grid = ((93, 93, 106, 114, 122, 99, 119, 120, 131, 144, 93, 143, 90, 97), (107, 156, 110, 139, 148, 116, 89, 99, 143, 132, 99, 149, 125, 130), (150, 141, 175, 177, 184, 177, 110, 117, 103, 116, 120, 146, 150, 146))
grid[0, 0] = 93
grid[0] = [93, 93, 106, 114, 122, 99, 119, 120, 131, 144, 93, 143, 90, 97]
grid[2, 6] = 110
grid[:, 7] = [120, 99, 117]
grid[2, 9] = 116
grid[1, 4] = 148
grid[1] = [107, 156, 110, 139, 148, 116, 89, 99, 143, 132, 99, 149, 125, 130]
grid[1, 6] = 89
grid[0, 3] = 114
grid[0, 6] = 119
grid[2, 7] = 117
grid[1, 7] = 99
grid[2, 8] = 103
grid[0, 4] = 122
grid[:, 0] = [93, 107, 150]
grid[1, 2] = 110
grid[2, 10] = 120
grid[0, 5] = 99

M = 145, 151, 75, 127, 177, 130, 165, 142, 104, 191, 151, 118
M[0] -> 145
M[1] -> 151
M[7] -> 142
M[9] -> 191
M[8] -> 104

X =
134, 162, 132, 74, 137, 131, 128, 144, 116, 135, 115, 146, 148, 143, 131
143, 156, 134, 82, 155, 132, 128, 147, 103, 146, 112, 143, 151, 157, 120
135, 115, 131, 165, 181, 130, 128, 130, 125, 163, 141, 117, 128, 150, 104
120, 114, 129, 170, 158, 128, 128, 123, 149, 148, 151, 116, 118, 128, 118
106, 132, 128, 150, 181, 128, 128, 125, 155, 163, 152, 118, 119, 127, 103
119, 107, 128, 181, 116, 128, 128, 116, 163, 121, 156, 116, 111, 108, 144
123, 147, 131, 114, 174, 130, 128, 136, 130, 159, 132, 131, 136, 142, 108
138, 156, 133, 80, 137, 131, 128, 144, 113, 135, 115, 145, 148, 146, 131
165, 133, 136, 114, 161, 134, 128, 147, 84, 149, 110, 136, 152, 173, 117
142, 132, 132, 125, 125, 131, 128, 135, 121, 127, 126, 133, 136, 138, 139
107, 139, 128, 131, 170, 128, 128, 128, 153, 156, 146, 125, 124, 127, 110
99, 165, 128, 79, 98, 128, 128, 129, 166, 109, 136, 145, 128, 98, 154
175, 99, 135, 170, 100, 134, 128, 133, 99, 110, 123, 126, 136, 150, 156
133, 121, 131, 151, 175, 130, 128, 132, 126, 159, 138, 121, 131, 148, 108
138, 134, 132, 125, 162, 131, 128, 137, 117, 150, 128, 130, 138, 150, 116
Rows and columns are counted from 0.
row 0 col 0 = 134
row 11 col 9 = 109
row 0 col 7 = 144
row 2 col 8 = 125
row 3 col 9 = 148
row 9 col 11 = 133
row 11 col 14 = 154
row 12 col 2 = 135
row 14 col 5 = 131
row 4 col 1 = 132
row 14 col 11 = 130
row 5 col 1 = 107
row 8 col 12 = 152
row 11 col 5 = 128
row 5 col 11 = 116
row 13 col 14 = 108
row 6 col 13 = 142
row 9 col 0 = 142
row 14 col 14 = 116
row 0 col 10 = 115
row 7 col 5 = 131
row 13 col 5 = 130
row 14 col 0 = 138
row 7 col 0 = 138
row 2 col 1 = 115
row 4 col 11 = 118
row 0 col 4 = 137
row 4 col 10 = 152
row 7 col 1 = 156
row 1 col 2 = 134
row 8 col 14 = 117
row 5 col 7 = 116
row 6 col 8 = 130
row 3 col 13 = 128
row 1 col 11 = 143
row 10 col 14 = 110
row 9 col 12 = 136
row 8 col 10 = 110

W =
[[140 139 132 112 125 131 128 137 120 127 123 137 139]
 [152 102 132 176 101 131 128 125 127 111 137 122 124]
 [178 118 136 132  87 134 128 140  89 101 110 138 146]
 [168 100 134 171 106 133 128 131 107 114 127 124 133]
 [121 144 130 111 102 129 128 129 147 112 134 137 129]
 [150 117 132 144  96 131 128 131 123 107 128 131 132]
 [153 128 133 125  88 132 128 134 117 102 121 137 137]
 [114 160 130  87 139 129 128 136 141 136 129 141 136]
 [105 138 128 137 170 128 128 126 156 156 149 123 121]
 [156 113 133 149  88 132 128 130 119 103 128 131 132]]
Rows and columns are counted from 0.
(0, 0): 140
(5, 11): 131
(3, 6): 128
(1, 4): 101
(7, 12): 136
(7, 2): 130
(3, 10): 127
(9, 9): 103
(1, 1): 102
(7, 1): 160
(1, 5): 131
(8, 5): 128
(4, 0): 121
(8, 9): 156
(6, 11): 137
(0, 4): 125
(6, 10): 121
(1, 12): 124
(6, 2): 133
(4, 10): 134
(1, 10): 137
(0, 5): 131
(4, 7): 129
(8, 1): 138
(5, 10): 128
(4, 1): 144
(5, 9): 107
(8, 12): 121
(3, 5): 133
(2, 4): 87
(8, 6): 128
(0, 10): 123
(4, 4): 102
(5, 7): 131
(8, 0): 105
(9, 6): 128

data =
131, 135, 183, 153, 133
131, 134, 95, 134, 123
120, 126, 179, 141, 133
132, 134, 162, 120, 115
126, 132, 114, 101, 125
105, 129, 154, 107, 130
127, 117, 127, 131, 132
138, 125, 136, 158, 136
129, 145, 121, 140, 121
128, 139, 158, 123, 129
Indices start at 0.
(0, 0) = 131
(5, 3) = 107
(2, 2) = 179
(1, 4) = 123
(6, 4) = 132
(6, 2) = 127
(9, 4) = 129
(4, 4) = 125
(6, 1) = 117
(0, 2) = 183
(0, 4) = 133
(6, 0) = 127
(2, 3) = 141
(4, 0) = 126
(8, 1) = 145
(4, 3) = 101
(3, 1) = 134
(9, 1) = 139
(7, 4) = 136

arr = array([ 87, 135, 115, 181, 125])
arr[-5] -> 87
arr[3] -> 181
arr[4] -> 125

A =
array([[111, 123, 102,  77,  99, 152,  78,  69, 140, 128, 100, 130, 120,
        128],
       [ 98, 172, 107, 125, 114, 140,  77,  83, 156, 138,  87, 129,  88,
        145],
       [ 67, 162, 130,  71, 131, 149,  93,  96, 130, 112, 106, 147, 105,
        147]])
A[0][0]	111
A[1][10]	87
A[0][1]	123
A[1][9]	138
A[2][4]	131
A[0][4]	99
A[:, 3]	[77, 125, 71]
A[1][1]	172
A[0][10]	100
A[:, 13]	[128, 145, 147]
A[:, 0]	[111, 98, 67]
A[1][0]	98
A[0][13]	128
A[1][12]	88
A[0][3]	77
A[1][8]	156
A[1]	[98, 172, 107, 125, 114, 140, 77, 83, 156, 138, 87, 129, 88, 145]
A[:, 10]	[100, 87, 106]
A[2][7]	96
A[2][6]	93
A[1][7]	83
